[[134 139 144]
 [128 128 129]
 [134 130 129]
 [128 127 128]
 [147 126 155]]
->
[[128 129]
 [130 129]]

[[136 143 128 128 128]
 [130 134 133 131 139]
 [140 130 149 120 116]]
->
[[134 133]
 [130 149]]

[[124 148 134 100]
 [103 154 154 129]
 [106 142  98 135]]
->
[[154 154]
 [142  98]]

[[113 128 130]
 [135 128 129]
 [127 127 124]
 [156 128 132]
 [127 128 153]]
->
[[128 129]
 [127 124]]

[[128 118 127 134 127]
 [123 132 129 135 139]
 [118 113 134 134 125]
 [130 148 137 104 110]
 [127 155 132 115 132]]
->
[[132 129]
 [113 134]]

[[116 117 110]
 [144 141 145]
 [103 100 113]
 [106 130 147]]
->
[[141 145]
 [100 113]]

[[148 134  99]
 [147 134 128]
 [119 131 128]
 [150 145 104]]
->
[[134 128]
 [131 128]]

[[157 134 129]
 [128 123 127]
 [137 111 103]]
->
[[123 127]
 [111 103]]
---
[[137 117 136 118 114 115 117 130]
 [106 108 152 124 141 115 149 119]
 [132 134 135 118 133 131 129 115]]
->
[[117 130 137 117 136 118 114 115]
 [149 119 106 108 152 124 141 115]
 [129 115 132 134 135 118 133 131]]

[[117 133 112]
 [138 133 132]
 [138 133 132]
 [134 130 133]
 [116 130 107]
 [138 133 132]
 [127 114 132]
 [130 114 133]
 [114 133 114]
 [116 128 112]
 [130 114 132]]
->
[[133 112 117]
 [133 132 138]
 [133 132 138]
 [130 133 134]
 [130 107 116]
 [133 132 138]
 [114 132 127]
 [114 133 130]
 [133 114 114]
 [128 112 116]
 [114 132 130]]

[[129 157 117 123]
 [122 155 111 131]
 [154 124 136 146]
 [130 153 113 141]
 [133 143 115 153]
 [154 120 140 142]
 [131 140 115 155]
 [148 113 136 149]]
->
[[117 123 129 157]
 [111 131 122 155]
 [136 146 154 124]
 [113 141 130 153]
 [115 153 133 143]
 [140 142 154 120]
 [115 155 131 140]
 [136 149 148 113]]

[[132 134 123 120 120 136 132 116 127 128 132 132 126 124 133 126]
 [130 122 126 125 125 129 125 122 131 132 133 126 121 118 150 121]
 [126 141 132 129 139 134 133 122 131 125 134 136 127 141 129 119]]
->
[[133 126 132 134 123 120 120 136 132 116 127 128 132 132 126 124]
 [150 121 130 122 126 125 125 129 125 122 131 132 133 126 121 118]
 [129 119 126 141 132 129 139 134 133 122 131 125 134 136 127 141]]

[[135 125 154 144 138 113 125  98 144 134 117 116 113 128]
 [140 122 143 139 137 123 107 148 142 134 123  99 128 131]
 [142 118 142 137 140 119  98 146 140 136 119 109 129 136]
 [142 113 146 138 134 119 108 141 142 134 123 106 131 139]
 [127 131 154 146 135 118 129 103 148 130 124 110 118 135]
 [153 115 152 137 138 122 106 149 138 131 121 106 120 129]]
->
[[113 128 135 125 154 144 138 113 125  98 144 134 117 116]
 [128 131 140 122 143 139 137 123 107 148 142 134 123  99]
 [129 136 142 118 142 137 140 119  98 146 140 136 119 109]
 [131 139 142 113 146 138 134 119 108 141 142 134 123 106]
 [118 135 127 131 154 146 135 118 129 103 148 130 124 110]
 [120 129 153 115 152 137 138 122 106 149 138 131 121 106]]

[[129 115 119 119 138 124 135 131 131 140 122]
 [134 125 132 130 133 124 128 119 133 130 134]
 [130 136 140 134 119 131 130 126 121 112 134]
 [125 129 130 129 119 133 117 105 133 110 121]
 [127 126 128 127 130 125 129 127 129 130 127]
 [122 126 138 117 135 121 130 120 121 102 110]
 [132 131 121 132 123 131 130 137 138 141 139]
 [130 124 129 126 129 127 132 129 126 128 127]]
->
[[140 122 129 115 119 119 138 124 135 131 131]
 [130 134 134 125 132 130 133 124 128 119 133]
 [112 134 130 136 140 134 119 131 130 126 121]
 [110 121 125 129 130 129 119 133 117 105 133]
 [130 127 127 126 128 127 130 125 129 127 129]
 [102 110 122 126 138 117 135 121 130 120 121]
 [141 139 132 131 121 132 123 131 130 137 138]
 [128 127 130 124 129 126 129 127 132 129 126]]
---
[[123 130 108 118]
 [125 132 104 129]
 [132 133 147 132]
 [124 128 137 124]]
->
[[125 132 104]
 [132 133 147]]

[[139 139 121 110]
 [141 150 118 112]
 [142 144 119 109]]
->
[[141 150 118]
 [142 144 119]]

[[135 114 108]
 [138 112 108]
 [147 132 106]
 [106 144 135]]
->
[[138 112 108]
 [147 132 106]]

[[152 129 151 127]
 [149 135 148 124]
 [133 139 130 125]
 [118 133 116 127]]
->
[[149 135 148]
 [133 139 130]]

[[157 142 154 119]
 [146 141 125 130]
 [139 149 117 103]
 [138 110 113 128]
 [116 132 106 119]]
->
[[146 141 125]
 [139 149 117]]

[[129 127 127]
 [128 126 127]
 [120 145 155]]
->
[[128 126 127]
 [120 145 155]]
---
[[142 123 126 114]
 [108 130 121 133]
 [115 100 135 126]]
->
[[142 123]
 [108 130]]

[[132 145 117 113 128]
 [123 107 128 114 118]
 [126 117 148 136 130]
 [141 104 104 142 132]
 [140 152 106 116 135]]
->
[[132 145]
 [123 107]]

[[137 117 147]
 [105 110 149]]
->
[[137 117]
 [105 110]]

[[127 125 124]
 [136 128 109]
 [132 146 151]]
->
[[127 125]
 [136 128]]

[[122 116 143 142 118]
 [141 138 139 150 147]]
->
[[122 116]
 [141 138]]

[[145 132 135 139]
 [142 137 130 147]
 [142 127 101 117]]
->
[[145 132]
 [142 137]]

[[104 134 122 114 114]
 [106 144 129 123 112]
 [121 134 122 137 123]
 [105 138 126 118 113]]
->
[[104 134]
 [106 144]]
---
[[144 111 143 109 135 139 109 103 109 108  99 149 104 107 123 146]
 [147 107 140 106 142 109 140 114 100 151 111 146 146 106 110 145]
 [141 141 135 107 140 108 123 109 105 152 153 139 117 104 105 139]
 [108 147 120 145 141 119 152 143 147 149 151 125 151 141 151 117]
 [138 147 145 119 151 112 104 110 108 103 150 149 111 106 109 142]]
->
[[146 144 111 143 109 135 139 109 103 109 108  99 149 104 107 123]
 [145 147 107 140 106 142 109 140 114 100 151 111 146 146 106 110]
 [139 141 141 135 107 140 108 123 109 105 152 153 139 117 104 105]
 [117 108 147 120 145 141 119 152 143 147 149 151 125 151 141 151]
 [142 138 147 145 119 151 112 104 110 108 103 150 149 111 106 109]]

[[146 156 142]
 [137 138 133]
 [146 150 139]
 [146 147 126]]
->
[[142 146 156]
 [133 137 138]
 [139 146 150]
 [126 146 147]]

[[111 138 115 135 150 150 144 136 129 112]
 [109 142 121 135 149 149 143 132 136 110]
 [109 140 120 134 149 148 141 132 136 111]
 [108 143 120 141 148 149 146 129 128 113]
 [108 143 120 141 148 149 146 130 129 112]
 [109 142 120 140 148 149 146 130 129 112]]
->
[[112 111 138 115 135 150 150 144 136 129]
 [110 109 142 121 135 149 149 143 132 136]
 [111 109 140 120 134 149 148 141 132 136]
 [113 108 143 120 141 148 149 146 129 128]
 [112 108 143 120 141 148 149 146 130 129]
 [112 109 142 120 140 148 149 146 130 129]]

[[139 119 129 128 113 125 132 129]
 [120 115 135 133 141 125 115 136]
 [121 118 125 122 115 123 132 131]
 [154 122 107 146 127 126 121 134]
 [127 120 135 131 136 129 132 125]]
->
[[129 139 119 129 128 113 125 132]
 [136 120 115 135 133 141 125 115]
 [131 121 118 125 122 115 123 132]
 [134 154 122 107 146 127 126 121]
 [125 127 120 135 131 136 129 132]]

[[135 134 127 120 134]
 [135 134 111 120 130]
 [135 129 127 120 107]
 [135 120 127 120 119]
 [135 134 127 120 123]
 [133 134 127 124 123]
 [135 134 104 120 131]]
->
[[134 135 134 127 120]
 [130 135 134 111 120]
 [107 135 129 127 120]
 [119 135 120 127 120]
 [123 135 134 127 120]
 [123 133 134 127 124]
 [131 135 134 104 120]]

[[113 109 133 109 110 126 147 148 111 104 152 108 106]
 [146 143 143 147 144 149 140 149 144 130 151 147 128]
 [108 109 113 112 115 144 152 115 110 109 108 108 107]
 [108 122 113 108 104 104 105 109 114 108 110 107 111]
 [115 142 147 111 110 114 133 108 138 112 119 105 115]]
->
[[106 113 109 133 109 110 126 147 148 111 104 152 108]
 [128 146 143 143 147 144 149 140 149 144 130 151 147]
 [107 108 109 113 112 115 144 152 115 110 109 108 108]
 [111 108 122 113 108 104 104 105 109 114 108 110 107]
 [115 115 142 147 111 110 114 133 108 138 112 119 105]]
---
[[123 129 130 131]
 [156 130 124 125]
 [106 113 123 126]
 [ 99 128 116 132]]
->
[[156 130 124]
 [106 113 123]]

[[145 153 111 122]
 [113 112 143 130]
 [115 110 142 129]
 [142 145 114 122]
 [141 135 119 127]]
->
[[113 112 143]
 [115 110 142]]

[[115 140 115 122]
 [112 132 123 135]
 [118 106 137 126]
 [119 125 118 121]
 [139 131 135 142]]
->
[[112 132 123]
 [118 106 137]]

[[128 136 129]
 [126 126 131]
 [107 124 135]]
->
[[126 126 131]
 [107 124 135]]

[[128 111 127 105]
 [128 123 121 103]
 [128 123 123 127]
 [128 136 123 123]
 [128 129 123 125]]
->
[[128 123 121]
 [128 123 123]]

[[105 112 113 111]
 [103 104 123 106]
 [109 103 155 107]
 [150 152 147 141]
 [109 149 128 110]]
->
[[103 104 123]
 [109 103 155]]

[[112 120 149]
 [145 115 117]
 [109 112 112]
 [112 115 115]
 [150 118 119]]
->
[[145 115 117]
 [109 112 112]]

[[101 135 151]
 [141 129 112]
 [145 127 111]]
->
[[141 129 112]
 [145 127 111]]
